One turn moves every row onto another: examples first, then more rows asked:
K_385: [ 12   4 -14  -8   8  10  18  12  12 -10 -13  -7  -2 -10   4   3  -4  -4
 -18   3 -11  -3 -13  11   6  14 -11  -4  -1   9   8  -1   7  -2 -18  -9
  -1   0   4  -2   2   4   1  -1  -8 -10 -10  -6  -9]
K_836: [  0  11  -2  -3  -2   7   6  -5   5 -11  10   0  10   1 -11   2   7  -5
   2   8  -5  -2   0   0   0 -29   2  16  14  12   9 -16 -12   8 -20  11
   9   0   7   1   2 -10   2  17 -20   5 -12  -6  -1]
K_852: [  1  17  -1  -3   6   7  -5   6   8  -6   3  -2   5   3  -1   7   7   3
  -2  18  -2  -8  -1  -2  -6 -18  -2  18   1  18   1 -19  -8  12 -13   5
   4  -3  -4   1   1 -11   3  11 -25   1  -5  -2   3]
K_216: [ 21   0   7   0   7  -7  10   8  -2  -9  12  -8   4 -11   8  -8   3  -1
  -5  -2  -4   0   5 -19  10 -23  -3  11  13   1   3   6  -5   1 -13  10
  12  -3  -3   4  13  -3  -9 -14  18   0   2   8   2]
K_107: [  5   1   4 -15   5  -2  10   7   2 -10   3  10   5  12   8  -5   8   5
  15  -1  17   1  -1   4  -3  -8  -6   4   8  -6  -4  -2   0  10  13  15
   0  17  -2   7  -1 -11   2   3  16 -12 -16 -19 -10]
K_437: [ 12   0   3  -8   3  -5   8   5  -1 -13  10  -7  -3 -15  12  -3  -6  -1
 -13   1   2  -2   2 -19   9 -11   1   0  -4  -2   3  10  -3   5  -5   8
  10  -1  -6  -3  21   0  -5 -16  18   2   9   7  -1]
K_155: [  6  10 -12  -9  -5  13  19   5  17 -15 -20 -17   3  -1  -2   3  -5  -3
 -13   2  -6  -4 -11  10  -4   4   0  -6   9   9   2   9  16   0 -14 -16
   2  -6   4  -1   4   6  -2   0   1 -11  -4  -6  -3]
K_560: [  2   5 -17 -16  -8  12  15   4  17 -14 -13   0   0 -12  -2   7 -10   0
 -18   1  -4  -2 -11   9   7   3  -3  -9   1   3  12   0  11   4 -21  -8
  -2  -1   3  -6  10   2   2   5  -7  -3  -5  -5 -13]
K_374: [  2   2   1 -14   2  -3  13   7   3 -13  -1  13   4  14   7  -3   7   8
  12  -5  17   3  -2   2  -6  -7  -7   5  13 -10  -3  -1  -1   9   9  11
  -1  15  -2   6   3 -13   2   3  16  -9 -16 -19 -14]
K_436: [ -2   3  -2  -6   8   4  -4 -13  11 -21   3   0  16  -1 -11  11  12  -9
   4   7  11  -4   0  -1   3 -18  11   8   8  24   9 -17   8   6 -18   7
   7  -1   3   8   7  -7   9  11 -12  -7  -7  -5   1]
K_797: [  0  11  -6  -4   1   0  -2 -15   4  -4   2   0   8   1 -11  11   0 -10
  -5   6  10  -6   8   1 -12 -20  -1   9   8   8   4 -17  -3   2  -4   6
   1  -3   0  11   2  -5   7  10 -31  -7  -5  -8  -1]
K_964: [ 15   0  10   3  10  -5   9   5   3 -16  11 -10  -2  -5  11  -3   1 -11
   1  -2   2  -4  -3 -13  -1 -12   3   4   2   4  -2   9   0   6  -4   3
  19 -14  -5   6  12   9  -4 -16  18  -5   2   0  11]
K_368: [ 14   3 -17 -13  -2   2  10   0   8  -3 -15  -8   5 -10  -6   9 -10  -4
 -14  -8   2   2   2   4  -1   6  -9 -15   9   0   6  -1  14  -5 -10  -8
  -1  -3   2  10   2  10   2  -6 -10 -21  -4  -6 -13]
K_766: [  7  -4   8   5   8 -10   2   6  -6  -6  14  -5   5  -9   6  -4   3 -10
  -3  -6   3  -4   9  -9   7 -11   1   6   4   0  -3  10  -5  -6  -9   9
   6 -11  -7   3  10  -9  -4 -14  20  -4   2   9   5]
K_677: [  4   2 -16  -9  -3   4  13  11   8  -4 -17  -4  10  -3  -8   0  -5   2
 -13  -9  -9  -3  -3  18   6   5  -5  -7   5   3   6   9   9  -9 -19  -8
  -5  -3   4  -7   2  -2  -3  -1   1 -16  -5   0 -10]
K_127: [ 12   9 -13 -17   5   7  13  -5   9 -15 -13   1  15  -7  -7  -2  -9  -4
  -3  -3  -9  -5  -2   5   8   3   0 -14   5  15  12   6  17   7 -12  -8
   2   5   6  -3  12   6   7  -1  -2 -23  -3  10  -7]
K_917: [ 18   1   7  -4  10 -15  -1  -5  -4  -5  10  -7   2 -10   5  -3  -5  -5
  -5  -8   9  -1  10 -16  -1 -17  -3   6   4  -1  -2  -1   2  -3   1   7
   6  -8  -8  14  11   3  -5 -20   2 -13   8   2  -3]
K_208: [ -1  18   3  -6  -2   1   2  -5  11 -10   5  -4   7  10  -9   8   9  -7
   7  12   3 -10  -4   6 -13 -26   7  13   4  18   3  -6  -6  14  -7   4
  14  -7   0  -4   4   1   1  12 -19   0  -4 -11   3]
K_943: [ -3   8   2 -13  -2   3  11   0   6 -19  -6   7   2  12   7 -10   2   4
   9  -1  14   6   1   7  -5  -3  -6   6  15 -11  -4  -2   2   7   9   3
  -3  13   0   5   2 -24   7   7  13 -10 -18 -15 -12]
K_66: [ -6  10  -4  -6  -2   9  -5  -3   9 -14   9   1   3  -2  -4  10   4   0
  -4  11   7  -4   2  -7  -5 -26   9  16  -1   9   7 -15 -14  12 -13  12
   9   0  -2  -3  10  -8   6  10 -17  10   0  -7  -1]
K_340: [ -1  10   1 -16   1   9   7   1   8 -14  -7   5   2  11   6 -11   3   4
  11   0  15   5   2  12  -4  -3  -6  10  11  -6  -5  -4   4   8  12   4
  -5  16  -1   5  -3 -21   8   7  10 -13 -18 -14 -12]
K_768: [ 16   2   1   0  21   1   5  -7   3 -13   4 -10  10  -4  -2   2  10  -5
  -4  -4   7  -4  11 -16   3 -14   5  13   6  11   6   8   1  -2  -4   7
   7   6  -4   0  17   3  -1 -20  18  -9  11   9  -1]
K_675: [  8  -1  -2  -8   5  11  15   6  12 -12  -7  13   1   8   9  -7   5   2
   6  -1  18   2   3   6  -3   1 -12   2  11 -12  -2   2   4   6  12   8
  -2  10  -2  10   5 -14   6   4  20 -14 -19 -11  -5]
K_557: [ 16   4  15  -8  10  -7   2  10  -4  -6  15 -10  -4 -11  12  -1   6  -4
  -3   9  -2  -2   0 -14   8  -4  -8   5  -4   6  -2   3  -6   2  -6   7
  11  -9  -5   1  11   0  -5 -17  12  -5   5   6  -4]
K_377: [  5   2  -2  -8   2   7  14   6   9 -14  -6  15   1  12   8  -6   3   4
   9  -3  15   4   4   4  -6   2 -12   1  13 -16  -1   2  -2   7  12   6
   1   9  -1   8   8 -15   8   3  17 -12 -20 -12  -7]
K_865: [ -6  10  -6   0  -1  -2  -6   3   6  -2   5   7  14   4 -14   8   8  -5
   5   5   1  -7   7   9  -5 -21   5   8   6  12   4 -10 -10   8 -15  10
   9  -5   0  -4   2 -13   4  15 -20  -3 -11  -4   5]
K_50: [ 14   8 -15 -13  -7  13  21   7  12  -7 -12  -6   5  -9  -7   1  -6  -3
 -11  -2 -14   3  -6   7  10   0 -12  -9  18   2  11   5   7  -1 -24  -8
   2   0   6  -4   5   3  -1   3   0  -9 -10   2 -13]

K_964 moves to K_208
K_216 moves to K_836
K_917 moves to K_797
Now find these:
K_66 moves to K_560
K_385 moves to K_557
K_436 moves to K_127
K_943 moves to K_377
K_340 moves to K_675
K_865 moves to K_677

